The rows of X fall into a few groups, which share some directions, and each row is roughly a mix of its group's hidden directions.
X (125 x 12):
[[-40 -30 -37 -21 -35  49   3 -29   5   7  18 -15]
 [  0  21  23 -12  35 -16 -58 -51   9   4 -23 -15]
 [  2  -7   3 -27  63 -30 -32 -17  44  -6 -24   0]
 [  2 -23  24 -49 -27  31  30  31   0  -5 -43 -22]
 [-28 -44 -29  31  12  27  57  -8  -5   3 -25  -7]
 [-24 -17  42   8  24  53   0  -5  24   5  28 -43]
 [-12 -16  32  24 -21  31 -42 -10 -14  46 -39  19]
 [-16 -49  -5 -45  41  43   0 -14  11   3  23 -21]
 [  0  23  -3 -27  -6   2 -79 -25 -12  14  26  14]
 [  5 -24  18  44  15  -8 -19 -25  52 -25 -24 -37]
 [ 13  15  -4   1  78 -42  -5   4  27  -8 -21   1]
 [ 49  32 -11 -24 -34  -4  -7 -20  27  -5 -48  26]
 [ 51  11  -2 -36  50  -7  23  21   9  -1  42   3]
 [ -5  48 -33 -32  -9  27  16  -5  34  -5 -43  29]
 [ 25   1 -11  32  40 -37  -7 -42  37 -19  32 -10]
 [-18 -21  -7  66  -4  12 -39 -33  24  23  18 -11]
 [ 14   6  34 -23 -16 -26   5  46 -35   2  56  12]
 [  4 -22  12 -52 -18  15 -36 -31  -2  14 -42 -37]
 [-32  40 -24 -28  -4 -41  31  -5 -51  -2   7   6]
 [-15 -19  -3 -30  37  23  18 -36  48   5 -40  24]
 [-28  55 -36  11  33  -4  19  22 -19  11  31  28]
 [ 19  34  34 -44   5  -8 -43 -29  18  -3  26 -33]
 [ 12 -48  21 -41  -5  29  35  23  19  43   5  -3]
 [ 19 -40   8 -42 -20  35  11 -48  10  14  -5  36]
 [ -3  20  20 -43  20 -55 -27   1 -46 -18 -15   2]
 [-80 -33  15   0  19  -3  -5  -8 -15 -22  -4 -24]
 [-37 -46 -40   4  -7  49   6  -9  28 -23 -20  15]
 [ 19   7 -17   2  43  20   5  15   5  44  32 -57]
 [-49  21  23   2  26  24 -34  28  19 -11 -32 -37]
 [-41 -30 -29  -1  12   1 -24 -67  12  25   3  -2]
 [ -2  25  17 -24  -7  -2 -53 -66  -7  11   4 -25]
 [-12  28  10  11  40  -6 -58  21   0   9 -42  32]
 [ 32 -19  42 -34 -12   4 -17  30 -19  11 -40 -41]
 [ 48   6   9 -15 -19  34   5  18 -20  15  64 -10]
 [-13 -12  -5 -41   1  17  29  -1  25 -39 -47  44]
 [ -7  -8  35 -23 -20  43  13 -18  -4  43  46 -30]
 [ 30 -18 -32  -1  34 -21  17 -30 -34  20  53   7]
 [-28  54 -35  10  36 -26  10   3 -35  12  28  12]
 [-52   7 -25  45  38  -6  21   1 -30  11  21 -28]
 [ 27  -4  35 -19  21 -38 -20  24  14 -18  -6 -61]
 [ -2 -14 -38  61  44   9  38 -12  -3   6   7 -17]
 [ 48  44  20  12  36   0 -10  35 -20 -21 -31  18]
 [-38  11  -2 -33 -40  13 -45   4   7   0  54   4]
 [ -6 -30  35  58  13  33  33  17  22  -9  26   6]
 [ 38  67 -28  19  26 -37   0  -6 -16   2  -4  -6]
 [ 32  52 -20  28 -23 -24  -6  -8  18  -1   9  53]
 [ 46  45   3  -9 -29  -7 -39  -9  22   9 -47   4]
 [ -3 -20 -38  -4 -13 -39  28 -46   4 -46 -17 -22]
 [-25 -25 -29 -33 -26  10   5  13 -32  15 -18 -61]
 [ 11 -32  21  40  -6  11   2   8  27 -15 -32 -64]
 [  5 -31   4  38  23  18  47  36   3  -9  50   7]
 [-20  32 -17  13 -32 -11 -30  34 -31  -8  34 -48]
 [ 54  -3  24 -11   7 -57  12   9  23  13  17  36]
 [  4 -36 -23 -17  -2  -4   4 -40 -25  23 -67   9]
 [ 22  25  -5  23 -60  -3  -2 -20   8  23  -5 -56]
 [ -5   5  -2 -11 -13  24 -24 -34  63 -32 -43   5]
 [-11 -67  -5  29 -45  32  22  -6   3 -11 -11 -10]
 [ -7   8  -6   0   2 -22  40  13 -35  62  44  -1]
 [ 53  39 -29   9  34  21  18  -5  -8 -16  13 -41]
 [  1 -26 -23  -8  -1 -28  52  14 -34  -2 -48 -31]
 [  4 -52  26 -16  29  -2 -24 -30  56   0  -8 -15]
 [-56  12  -8 -62  17 -12   9 -18 -17 -28  18  -7]
 [ -7  35   3 -37 -27  42 -42 -28 -21 -11 -30 -18]
 [-13  27 -17  44  23 -20 -40 -39 -10   5 -44   8]
 [-17  -4  20  33  53  -6 -15   5  39  14 -53  -3]
 [ 10  10  44  -7  39 -19 -37  -5  27 -18  10 -52]
 [ -1   5   0 -22  65 -15 -25 -10  16  47   9  34]
 [-15  37 -21 -25  48  -4  12  55 -21  14 -24  -1]
 [ 31 -45  23 -17 -51  20  14  -6  15  -2 -38 -27]
 [-20 -19  21   6 -15   8 -18 -61  -4  29  35 -42]
 [ 17  73   3   5 -10 -28 -10  -3 -18 -13  47  11]
 [-33   9  15  36  18   5 -42  10  40 -23  11  48]
 [-30  22 -27 -17  16 -38  42 -12 -39 -18  39   9]
 [  9  20  -3   7  -1 -19 -17 -49  34 -10  55  39]
 [-18   2 -52   7 -53  11   1 -34   1 -24  33  25]
 [  2  16 -14 -41   1 -60 -25  -7 -15 -44   7  31]
 [  3 -45  38  29 -43  12  28  18  -1 -11 -42 -11]
 [-48  -8  20 -16 -31 -35 -23  -2 -28  -2  11  52]
 [ -5   6   7  -9  37  -7  18  47  34 -16  52 -33]
 [-29  -9  -2  38 -28 -11 -22  14 -16  -2 -41 -59]
 [ 32 -29  42   3 -14  27 -18 -33   3  21 -13  53]
 [ 55  10  29 -15 -11  -4   8  34  -2 -38  48  12]
 [-57  -9  23  -7  -2  27 -36  29  29  23 -34 -14]
 [ 13 -39  29 -43   9 -25 -23   6 -39   7  42  21]
 [-40 -26  -2  26   8  -5  -5 -40 -30  43   9 -44]
 [ 12   3 -36 -19 -50 -15   5 -37 -19  25   6  50]
 [ 30 -28  30 -11   2 -17  30  -9  -4   4   0  73]
 [ -2 -11 -23   5  -5  21 -24 -24  43 -51 -26  45]
 [  5  -9   8  -1  24 -33  35  69 -18  22  13 -25]
 [ 49 -18  50  32 -24  27   3  -3   4   5  29  33]
 [ -7  17 -22  22  66  13  33 -20  34  30   6   9]
 [ 31 -14  42 -40 -38  13 -24  28 -25 -18 -22  21]
 [-25  18  -6 -24   8 -14 -31  28  18 -48 -41 -40]
 [ 25 -46  29 -15 -55  15  27  15  -7  10 -19 -31]
 [-51 -30  30 -23   4  31  11  38 -10   0  22 -37]
 [  5  -1 -35  24  13   2   7 -80  -4  21  -6  21]
 [-45 -15   6 -31   9  27 -27  -8  32   9 -60  -4]
 [-47  11  16 -20  23 -18 -36   6 -20  -2  62   4]
 [  5  -5  47  -9 -14  68   7 -23  -2  35  -4  22]
 [ 31  18  59 -34 -17   8 -21 -23   5  15  29 -32]
 [-35 -32 -44  36  25  26  39 -24   7   9   9  19]
 [-32 -36   7  -2 -37 -12  30  31 -16  39  44   0]
 [ 28  44  15  -8  40 -39  -1  43  21 -24  20   6]
 [-17  35 -10   8 -56  -9  16  -4 -24  31  17 -50]
 [-22 -41  -8 -20  -6  -4 -13 -30  24   4  35 -62]
 [-41 -11  13  -4 -13 -56 -35  26 -29  24  -5  28]
 [ 39  11  11 -28  35 -10 -11  22 -35  20  34 -46]
 [  4 -15  -6  52 -14  15  17  22  27 -61   6  26]
 [ 45 -23  -7 -64 -10 -25   1  -5 -44  -2  -3   5]
 [ 12 -48  11 -50   4  42 -23 -20  38  -2  12   7]
 [ 10  57   4 -17  19 -28  10   3 -16  38  50  20]
 [-21  38 -37  -8  23 -20   0   1   1  12  71   2]
 [ 27 -12   7  -1 -47   9   4 -29  -9 -60 -42   2]
 [-20  12  -6 -20  45   5  23  11  28  33  62  10]
 [ 24 -13  51 -15   2  11 -27   2  37 -35   2 -48]
 [ 40  27 -11  36  22 -11 -36   3  13  18  18  55]
 [ 15  -4   0  25  56   1   5 -32  56  14  34  -2]
 [ 15  37  -7 -52  56 -22  -7   1 -24 -16 -14 -21]
 [-29  33 -11 -10  63   2 -23   7  13  26 -39  16]
 [ 22  19  36  43  14  18  11  30  29 -46  15  29]
 [  3  26  17  24 -24  30 -36  30  44  12 -35  31]
 [ 25  34  -3  15 -29 -19  58  30 -24  -3  16 -35]
 [ 28  10  -2  49  16 -27  14  -9  27 -57   3 -29]
 [ 36 -26 -32 -17 -25  26  57 -27   5  15   8 -26]
 [-20   1 -23   5 -10  21  52  60 -25   8  25 -16]]

One row of each group comes first, with its name. Which group is each row after those in?
[-61  -9  32 -14 -58   3 -11  19 -17  14   7  -9] : <20>
[-37  10  -6  11 -11 -32   3  62 -10  -5  26 -44] : <112>
[-16 -25  19   4  24   1 -21 -29 -27  42 -57 -23] : <82>

[ 32  -4  25  28  48 -25  -2  40  14  -5 -29 -37] : <112>
[-49  -6   0  13  -2  42 -15 -30  50  -1 -38  -9] : <112>
[ -5 -14 -24  21 -19  39  17  -6  29 -27   2  67] : <82>
[-56 -26 -34   9  -1  52  -7  -9   6 -22  -9 -32] : <82>
[-33 -24  14  -6 -37  34 -11  10 -19  25 -61  -9] : <112>
[-21  22  22 -10  16  22  11 -10  -5  41  67 -29] : <82>
[ 32  14 -16  -7  22  -4 -61 -47  27   9 -12  22] : <20>
[  5 -41 -21 -15  13 -68   9  16  -5  23  -9 -36] : <82>
[  0  27  11  43   9 -20  31  53  -3 -28   2  40] : <20>
[ 44 -25  51  26  15 -12 -45  -2  10  27  17  11] : <112>
[-67  13 -44  -3 -11  -8 -15  -2 -14  32  16 -30] : <112>
